In the rows, 128 means zero.
which system made each run
tetil, trace 1 (11 x 18)
[[144 164 119 154 155 139 136 143 133 101 128 144 104 105 128 150 130 135]
 [129 174 148 126 146 148 151 149 120 111 123 109 156 122 115 123 131 112]
 [125 150 146  83 104 121 131 123 123 155 107 115 155 128 132  86 128 118]
 [106 130 114 103 101  90 106  98 125 147 114 141  94 131 130 122 119 146]
 [ 88 122 125 153 132 107 126 120 126 105 142 130 101 137  98 182 120 137]
 [128  91 153 141 136 150 154 163 140 121 135 107 160 145  94 154 121 107]
 [179  95 125 108 116 150 141 144 164 170 121 111 149 139 151  86 125 120]
 [169 153  86 138 120 119  98  95 143 145 140 138 104 114 179 111 133 154]
 [118 176 127 156 144 124 117 116  92  67 161 141 126  97 133 174 131 151]
 [ 96 136 183 105 131 154 166 177  80  99 131 137 169 128 103 137 124 115]
 [111 111 124  72 105 134 150 151 120 199  92 138 137 159 135  75 139  99]]
Ser, trace 2 (11 x 18)
[[168 129 127 109 100 144 154 120 164 164 132 118 151 122 151 116  86 111]
 [148 149 143 118  91 109 124  95 132 135 120 112 123 117 172 122 108 170]
 [102 158 147 146 106  93 125 119  93 109 154 148 124 137 131 172 132 163]
 [104 134 108 131 125 116 144 165  79 106 151 153 163 155  90 133 105 116]
 [116 102  89 114 123 133 125 138 123 144 106  87 164 169 115  72 130 105]
 [141 104 101 125 133 103  76  85 161 160 117 100 115 124 137 118 181 116]
 [158 100 119 146 161 126  92 118 141  91 153 142  93  72 129 178 147 146]
 [144 114 152 144 155 194 172 187 116  88 160 132 127 126 135 151 116 148]
 [134 167 137  91 121 176 186 161 126 184 132 128 159 160 160  92 124 100]
 [118 197 119  80  97  97 113  72 125 168  85 127 131  94 164  84 124 114]
 [ 71 142 167 151 114  70  83  78  98  71 100 124 103  89 109 158 138 156]]
fipu, trace 3 (11 x 18)
[[ 97 166 117 143 148 189 132 102 136  81 144  83 131 135 128 103  93 119]
 [121  94 176 137 109 165 110 108 111 146 151 122 197 127 155  95 137  89]
 [141  85 128 124  98  90 110 144  88 166 127 212 116 118 160 122 143 147]
 [101 158  69 161 158 101 134 148 100  86 109 148  66 132 108 152 130 159]
 [117 160 124 150 175 165 128 134 141  69 137  63 173 135  66 123 127  86]
 [186  87 187  83 106 153 124 151 141 163 137 108 203 140 135  70 148 111]
 [153 107 137 118 100  85 116 136 129 195 109 180  59 152 182 120 174 187]
 [ 87 198  90 168 171 119 106  93 145  84 134 146  28 107 105 175 124 146]
 [101 157 170 131 152 203 144 118 131  45 152  78 180  86  77 119  58  77]
 [129  54 195 103  71 157 163 170 101 195 112 138 213 166 159  66 119  94]
 [134 112  57 143  98  39 100 128 111 224  88 207  72 163 170 106 182 150]]
zedeg, trace 4 (11 x 18)
[[155 135 171 144 116 149 114 125 117 172 151 206 180  87 155  95 129  63]
 [142  98  95 109  97 111 150 170  78 112  95 183 111 108 155  75  73 165]
 [ 95 171 132 208 156 135 117 151 113  98 116 138  71 191 127  95 161 168]
 [122 197 133 131 154 116 110 135 121 133 184 182 169 128  57 139 146  65]
 [127  79 132  44  97 133 123 142 118  85 148 126 143 121  74  79  54 142]
 [106  80 157 144 125 144  88 105 170 151 125 127  37 180 149  90 149 173]
 [132 162  75 181 159 123 114 103 155 164 163 201 100  95 129 183 130  68]
 [143 125 109 137 130 180 154 136 101  46 158 111 186  84 119 116  33 114]
 [123  93 217 128 104 179 108 139 114 149 130 125 149 176 178  41 161 150]
 [127 138  74 110 124  69 115 141 103 214 108 232  83 125 150 126 176 109]
 [107 162  49 169 162 111 130 143  94  18 123 121  96 104  83 153  77 156]]
Duva, trace 5 (11 x 18)
[[157 141 134 128 129 145 135 121 163 115 145  78 141 143 127 131 114 145]
 [150 140 149  86  95 129 141 117 143 162 147 120 139 134 150 135 116 145]
 [108 149 112  83 106 119 141 116 102 132 135 146 109 115 150 139 105 150]
 [ 73 145 120 121 135 127 134 116  83 102 124 119 136 115 128 158 137 124]
 [108 100 134 123 130 120 127 141 106 131 119 116 178 124  99 144 149  85]
 [149  56 101 122 127 113 122 157 139 146 106 124 130 144 110 112 139 123]
 [168 109  99 153 151 123 117 137 160 130 125 117  82 133 143 144 160 159]
 [190 177 138 136 151 142 126 127 161 105 156 117 130  97 136 144 134 138]
 [155 164 166  85 109 163 159 138 133 116 132 104 155 114 145  93  90 142]
 [ 81 146 155  81  90 131 164 122 110 169  96 131 108 140 163 118 119 140]
 [ 65 155 103 122 119  85 125 102  94 145 100 163 107 101 120 168 131 103]]
fipu, trace 6 (11 x 18)
[[117 192 164 204 133 118 124 105 135 111 132 149 127 104 129 163 120 111]
 [126 171 165 115 102 123 152 150 104 110 150 169 172 115  89 124  75 103]
 [ 91 133 131 101  84 105 164 156  91 157 106 130 149 193 120  88 111 141]
 [ 96 123  79 137 123  77  79  94 134 158 123 112 116 178  99 109 163 123]
 [165  94 106 119 140 109  62  95 153  66 154  98 124  99  92 119 120 154]
 [161  60 166 148 134 182 149 166 146  81 156 101 122 140 135 139 106 175]
 [148 129 117 156 151 195 164 161 151 190 164 166 111 168 176 122 146 104]
 [131 220  95 113 141 149 113  92 106 150 121 157 116  83 192  87 146 111]
 [ 68 166 197 141 113 100 104  90  67  70 100 121 153  78 135 149 146 142]
 [ 84  73 184 129 116  94 136 178  97 118 136 180 149 137  39 175 115  98]
 [137 101  50  75 130 115 170 202 135 156  97 142 105 175  71  76  91 109]]
Dif, trace 7 (11 x 18)
[[121 130 112  67 141 127 126 110 146 136 116 102 132  84 104 150 137  93]
 [122  97 159  92 117 130 142 123 123 108  98 111 126  72 135 160 113 138]
 [118 110 158 143 118 124 167 153 121 150 120 155 124 117 140 191 130 123]
 [128 161  94 139 137 118 172 158 119 150 111 139 156 128 115 151 119  91]
 [135 144 125 116 121 123 146 126 127 116  88  59 176 127 125 112 129 116]
 [155  97 167 104 100  86 116 119 140 142 123  95 151 132 128 149 156 159]
 [156 114 115 101 124  99 146 171 127 132 153 160 101 135 104 169 126 164]
 [106 154  93 114 159 174 173 154 122 109 148 105 117 148 120 153 119 122]
 [105 126 120  91 122 157 127  86 138 156 137  79 174 115 146 133 140  82]
 [143  79 127  78  90  82 107 107 110 144  96 136 144  77 149 133 129 138]
 [123 101 141 157 135 107 144 175  91  99 109 156  92 116 135 182 146 175]]
Dif, trace 8 (11 x 18)
[[140 154 163 148  69  58 107 109 109 171 141 190 177 133 124 119 112 113]
 [118 137 108 152 102  87 144 180  81  90 100 153 119 175 102  81  90 172]
 [ 86 127 132 196 151 147 118 131 143 108 143  68 126 221  98 119 158 138]
 [178  96  90 106 132 117  72  97 190 149 180 109 156 148  79  99 126  95]
 [178  85  99  82 119 149 113 128 148  98 121 120  75  95 165  84  85 188]
 [109 144 148 167 151 172 127 104 132 137 159 149  57 125 203 181 165 165]
 [116 204  97 132 149 139 121 109  99 142 190 204 161  90 122 147 126  60]
 [ 93 141 139 102 105 157 136 131  57  87  90 126 186 100 144  38  81 110]
 [ 80  72 201 174  90  99 100 121 106 165  74 122 129 172 148 104 184 141]
 [156 112  94 175 149  46  86 164 151 140 125 189  92 147  42 141 159 113]
 [166 142 105 150 179 188 146 175 168  37 128  70 108 131  67  91  76 137]]
figi, trace 9 (11 x 18)
[[112 143 139  89 129 195 195 133 136 118 140 101 138 102 143 164  69 112]
 [103 135 175  97  99 159 156 106 125 191 120 101 186 130 174 132 145  84]
 [114 142 126  95  76  49 127 103  89 169  80 122 161 114 162 146 159 145]
 [ 99 109 114 149 125  91 160 159  77  74  78 109 102 118 131 181 129 190]
 [133  98 128 149 182 175 183 211 128 119 124 113 124 145 102 181 161 118]
 [186 131 103  52 141 160 155 170 165 189 124  96 160 153 122  78 157  94]
 [165 181 132  71 104 119 105  80 146 135 107  69 116 124 186  64 148 190]
 [125 173 173 130 141 119 110  82 117  76 144 128  86  51 164 214 148 183]
 [ 97 103 152  97 141 167 179 166  94 103 144 188 142  45 102 213  74  72]
 [ 63 100 142 102 103 181 186 157 108 200  63 132 168 155 144  63 104  42]
 [107 171 113 157  97  52 106  89 137 204  35  66 144 182 162  88 214 122]]
Duva, trace 10 (11 x 18)
[[136 112 113 106 149 199 136 171 146 143 168 163 106 166 106  63 102 109]
 [101 144 110 127 144 176  90  73 164 164 129 113  72 142 168  78 153 117]
 [130 156 169 144 120 111  60  58 124 125 141 160 139  59 155 126 143 108]
 [124 101 176 160 104 143 127 154  61  70 136 181 162  93 137 100  74 137]
 [ 78 123 132 186 136 175 180 191  89 150 112 149 125 201 149 102 134 114]
 [123 175  68 157 149 103 103 113 162 202 114 142 125 170 108  93 176  57]
 [162 124 124 143 117  66  31  71 166  86 124 111 123 104  77  74 118 144]
 [146  80 239 162 108 140 107 149 124  66 171 143 111 134 122 144 116 205]
 [132 151 143 134 143 212 202 197 124 166 199 208 106 162 147 151 100 109]
 [ 84 202  23 103 155 186 132  83 143 165 124 109 115 150 150  54 103  57]
 [ 82 132 164 125  94  78  27   4 130 126  89  69 164 100 147  81 170 118]]
tetil, trace 11 (11 x 18)
[[103 162 150 158 117 136 138 105 131 123  94 106 140 116 147 115 106 109]
 [124 140 158 143  92  94 129 121 117 136 105 145 155 113 121 129 104 115]
 [124 121 120 139 103  92 136 152 121 126 109 154 114 141 102 116  92 140]
 [121 133 114 163 133 119 129 143 144 131 136 124 117 181  99 118 128 128]
 [154 116 123 136 135 129 103 122 149 129 163 105 166 148 102 117 138 114]
 [160 102 137 104 119 149 101 119 136 109 157 124 137 114 136  97 110 148]
 [120 143 135 133 126 162 126 120 117 126 162 167  98 123 164 122 115 143]
 [ 94 156 106 144 142 151 141 129  94 130 143 155 145 117 141 145 128  87]
 [ 96 109 129 132 122 129 135 134  92 117  85 102 167 124 134 108 134 107]
 [123  95 163 133 101  95 104 126 129 151  86 134 116 132 130 103 151 139]
 [144 113 112 147 140  92 103 137 153 137 129 171  80 122  90 147 134 130]]
zedeg, trace 12 (11 x 18)
[[144  98  82 128 134 119 151 154 149 134  74  90 138 126 105 125 114 105]
 [159 153 135 160 132 114 103 101 166 117  99  66 142 134 128  93 145 132]
 [178 166 171 110 102  92 120 109 146 145 140 143 145  93 143 148 136 142]
 [143 134 136  95 102 128 188 161 121 128 125 135 106 124 150 173  89 175]
 [ 77 161 116 143 135 165 175 136 125 149 123  88 116 187 148 139 139 126]
 [ 78 159 103 111 123 110 109  81 102 154 128 110 184 129 118 130 152  68]
 [114  64 141 101  94  77  86 102  89  93 109 112 161  93 113 138 125 148]
 [155  49 169 172 133 112 118 159 149 129 115 121  94 146 122 173 171 169]
 [195 138  76 157 166 141 161 174 188 166 139 121 131 141 110 162 141  91]
 [180 189  83  84 130 159 139 106 155 111 133  59 175 113 140  66  87 119]
 [123 175 196  78  88 124  99  68 115 134 129 114 123 106 198  93 151 181]]
Ser, trace 13 (11 x 18)
[[149 146 122  74 141 122 118 133 124 124 182 124 160 133  95 146 154 130]
 [120 100 109  50 127 146 125 137 102 114 136 118 126 120 130 110 128 150]
 [ 70 109 121 109 131 146 129 110 103 149 119 114 108 136 157 149 159 125]
 [108 112 112 143 139 130 123 114 109 142 121 149 149  84 138 171 139  75]
 [150  92 134 153 128 133 136 151 118 104  82 112 158  89 141 122 118 120]
 [154 125 146 155 128 121 153 158 150 154  92 106 120 153 144 134 161 144]
 [164 190  99 121 141 111 142 130 158 148 132 137 110 118 119 149 127 123]
 [131 168 138 104 131 141 132 117 133  75 139  90 132 105 114 129  92 147]
 [100 119 185  87 110 131 135 131 117 131 143 102 146 154 110 141 146 145]
 [108 105 104  77 103  96 133 138 109 172 129 168 120 133 115 137 123 114]
 [ 92 103  68 145 123 128 127 102 119 110 100 108 113 117 141 128  95 121]]
figi, trace 14 (11 x 18)
[[ 98 130 101 185 128 134 134 127 128 116 179 127 121 186 109 156 105 134]
 [143 100 106 135 130 141 114 132 133 132 198 115 186 168 101 130 127 105]
 [147  86 129  98  97 124  90 120 113 140 170 135 152 156 143  77 132 153]
 [115 118 108 142 129 123  88 102 101 123 158 165  84 134 165 124 152 167]
 [110 125  81 155 165 148 108 122 103  89 164 160 126  97 120 160 126 102]
 [121  88 134 136 143 167 110 145 118 107 129 130 177 112 100  83 116  73]
 [131 103 158 136 114 112  86 125 140 168  96 148 121 152 133  58 158 120]
 [137 159  89 159 128  71  93 106 144 126 107 151  66 125 123 127 135 155]
 [136 138 108 175 160 148 133 136 142  54 149 111 113 108  88 157  82 128]
 [150  98 184 133 134 186 135 153 162 137 170 138 167 142  96 108 106  83]
 [138 144 134  89  81 107 108 102 145 211 139 168 132 158 150  65 125 114]]

runs to name
trace 15 (2 x 18)
[[103 148  97  71 118 107 120 100 112 131 102  86 132 123 127 114 141 135]
 [ 85 110 162 111 107  97 109  96 127 123 118 104  97 132 122 163 141 165]]
 : tetil
trace 16 (2 x 18)
[[103 177 137 128 130 135 137 116 153 157 124 134 104 147 114 123 126 103]
 [113 153 143 104 108 125 107  90 129 126 118 122 136 105 123  96 100 113]]
 : fipu
trace 17 (2 x 18)
[[114 160 165 145 108 107 140 121 120 131 126 136 108 130 145 160 133 155]
 [109 146 112 122 130 118 158 148 111 125 140 143 133 126 104 180 112 117]]
 : figi
trace 18 (2 x 18)
[[132 129 107 141 153 152 141 162 140 109 139 123 103 159 104 117 123 140]
 [137 150 131 124 145 155 119 113 169 150 143  97 123 143 124 123 150 113]]
 : Duva
trace 19 (2 x 18)
[[156 116 138 163 139 162 143 159 135 118 157 136 143 139 132 124 115 128]
 [147 148 108 128 128 158 143 132 149 161 138 122 129 157 154  91 125 124]]
 : Duva
trace 20 (2 x 18)
[[126 116 118 102 133 148 128 166 107 147 170 142 125 188 125 106 155 148]
 [119 154  95  91 157 139 100 117 132 150 152 138  97 139 122 106 173 119]]
 : Duva
trace 21 (2 x 18)
[[134 113 153 172 143 150 104 128 171 171 130 154 102 152 126 100 153  98]
 [159 171  96 129 140 122 110 119 163 129 109 154  91 103 112  80 108 112]]
 : Dif
trace 22 (2 x 18)
[[137 156  97 110 117 104 134 141 136 143  98 120 108 155 119  84 125 145]
 [121 145 136 151 130 113  92  92 153 110 121  80 120 147 114 118 148 141]]
 : fipu
trace 23 (2 x 18)
[[128 101 149 126 138 101 116 133 132 120 101  89 108 132 117 165 181 161]
 [173 128 132 109 145 119 145 161 144 130 145 153 126  97 104 175 134 123]]
 : Duva
trace 24 (2 x 18)
[[105 173 138 119 112  99 114 111 107 128 122 168 113 115 122 116 119 133]
 [ 70 138 134 150 133 124 128 121 111  94 115 127 112 129  93 144 110 119]]
 : figi
trace 25 (2 x 18)
[[122 123 210 131 133 124  91 124 144 111 111 128 121 119  88 101 156 123]
 [131 114 167 122 122 123 130 158 163 139 125 172  84 136  82 113 100 128]]
 : Dif
trace 26 (2 x 18)
[[110 155 108 152 138 145 104 109 127 120 169 122 144 161 116 106 129 113]
 [130 100 118 112 113 136  92 105 123 126 145 124 147 128 130  75 114 124]]
 : Dif
trace 27 (2 x 18)
[[132 145  97  96 166 189 131 126 120 107 164  93 131 122 152 126 151 130]
 [106 144 160  95 130 165 126  96 103 127 131 103 153  93 180 133 158 123]]
 : tetil
trace 28 (2 x 18)
[[170 124  65 111 134 110 123 128 141 176 111 143 140  97 147 124 141  91]
 [136 144 102 149 141 119 113 114 125  74  96  83  99 111 146 120 129 178]]
 : tetil
trace 29 (2 x 18)
[[145 158 121 114 117 109 103  91 117  94 154 106 172  89 122 135 117 131]
 [135  89 175 114  94 136 132 145  94 110 154 143 153 133 150 126 111 171]]
 : Dif
trace 30 (2 x 18)
[[ 94 152 107  97 137 103 140 142  89  99  90 131 138  91  94 138 122 109]
 [ 89  97 169 134 141 150 144 154 131 105  75  87 119 140  98 112 136 122]]
 : figi
trace 31 (2 x 18)
[[143 163 134  67 157 174 134 118 158 112 121 127  77  61 137 121 119 132]
 [ 85 168 193 103 119 158 147  92 123 138 124 146 108  79 164 156 118 119]]
 : Dif
trace 32 (2 x 18)
[[148 122 118 119 126 116 121 123 136 100  99  86 120 110 133 123 129 158]
 [147 151 169 143 139 128 130 126 149 132 127 114 118 122 136 154 161 138]]
 : zedeg
trace 33 (2 x 18)
[[159 135 137 114 124  92 142 195  88 150  96 174 111 144 145 108 181 175]
 [ 94 190 131 136 184 131 135 162 119 105 125 112 100 167  77 142 192 134]]
 : Dif
trace 34 (2 x 18)
[[141 136 106 169 111 139 134 134 149 103 114 134 127 137 105  66  43 114]
 [132 132 170 173 108 129  99  98 172 138 136  86 132 186 126  85 132 141]]
 : Ser
trace 35 (2 x 18)
[[158 174 107  96 155 168 124 125 146  99 170 105 103 123 136 117 123 158]
 [104 188 155  98 135 171 139  98 109 119 170 110 151 114 156 143 133 123]]
 : tetil
trace 36 (2 x 18)
[[126 150 118 156 108 128 160 134 146 156 116 109 136 171 133 116 106 120]
 [156 137 110 144 104  91 114 107 134 144 135 110 171 141 133 125 130 126]]
 : tetil
trace 37 (2 x 18)
[[118  99 140 111 124 121 121 119 149 113 108  95 142 112  89 137 111 103]
 [135  64 135 130 112 128 136 134 149 139 118 117 119 131 129 150 114 138]]
 : Duva
